In the rows, 128 means zero.
Each path below is one point turned by a fixed rotation once a step. After each direction that follows a path, write how fast that rotation turns it, in degrees per step (0 if it stays still).
Each turn is a multiple of 5 degrees from 10 to 175, or 0.
Each row of a path follows its step; steps can be skipped.
Rotation 1:
step 0: [124 133 125 120 119 128 124 112 126 134 140 127 127 108 135 125 135 131
 124 128 122 132 128 124 138 131 138 124 133 120 139 125 127 129 127 131
 123 138]
step 1: [128 136 128 120 135 127 128 115 129 131 127 130 135 140 131 120 123 130
 143 131 127 118 116 129 130 111 133 138 138 129 132 132 124 125 121 132
 122 127]
step 2: [109 132 125 133 129 136 130 124 139 135 127 119 119 129 125 129 130 130
 119 133 126 123 123 123 130 130 125 136 128 117 136 122 130 140 133 127
 120 114]
step 3: [128 136 128 130 132 129 135 141 138 122 130 131 117 140 124 129 119 138
 136 122 138 130 122 129 128 131 124 126 127 128 130 126 136 121 107 127
 123 127]
step 4: [120 124 126 125 131 130 131 137 127 113 129 115 120 124 129 115 137 127
 122 125 127 132 121 125 125 132 129 127 116 130 136 131 138 131 137 114
 136 133]
step 5: [146 120 118 126 120 116 132 127 125 129 123 129 135 127 134 130 128 135
 134 133 130 121 127 134 127 138 135 127 127 119 135 131 144 122 119 125
 133 134]
step 6: [131 119 119 137 124 123 121 124 123 129 117 118 132 129 133 125 123 122
 139 122 126 129 122 116 131 115 125 129 117 128 134 123 124 135 142 134
 134 132]
step 7: [117 128 121 136 128 128 132 121 129 128 122 136 139 120 126 137 120 123
 136 128 122 138 137 125 129 138 133 129 130 124 131 127 139 126 121 146
 121 123]
step 8: [122 130 131 115 139 142 129 124 126 119 116 127 130 135 133 136 124 128
 131 125 128 131 118 123 114 126 117 128 121 137 123 124 119 125 127 137
 132 126]
step 9: [119 126 135 116 130 128 126 125 132 127 126 131 132 122 130 132 131 137
 116 132 142 133 143 129 128 139 137 124 127 132 130 116 135 139 125 124
 135 118]
step 11: [135 128 132 139 128 127 135 128 123 133 124 115 131 124 121 119 131 121
 125 132 131 138 137 124 121 129 141 129 139 127 131 127 132 131 145 118
 124 118]
step 12: [141 133 128 138 111 132 124 124 120 132 126 133 123 128 125 137 130 122
 137 132 136 134 113 130 123 137 126 121 131 124 124 135 121 121 122 132
 121 125]
[127 126 128 123 129 128 125 127 126 126 129 128 127 125 133 130 129 131
 127 126 130 128 128 132 126 129 131 128 127 131 131 132 127 128 127 126
 128 131]  80
[130 127 129 127 128 125 127 129 129 127 125 130 126 123 124 131 132 130
 128 127 128 127 128 127 130 130 131 130 131 126 126 127 131 128 126 132
 126 128]  160
[126 128 132 128 129 126 128 128 127 125 130 125 127 128 130 128 128 126
 131 131 126 130 130 128 130 130 129 128 128 125 125 130 129 136 130 127
 128 126]  155
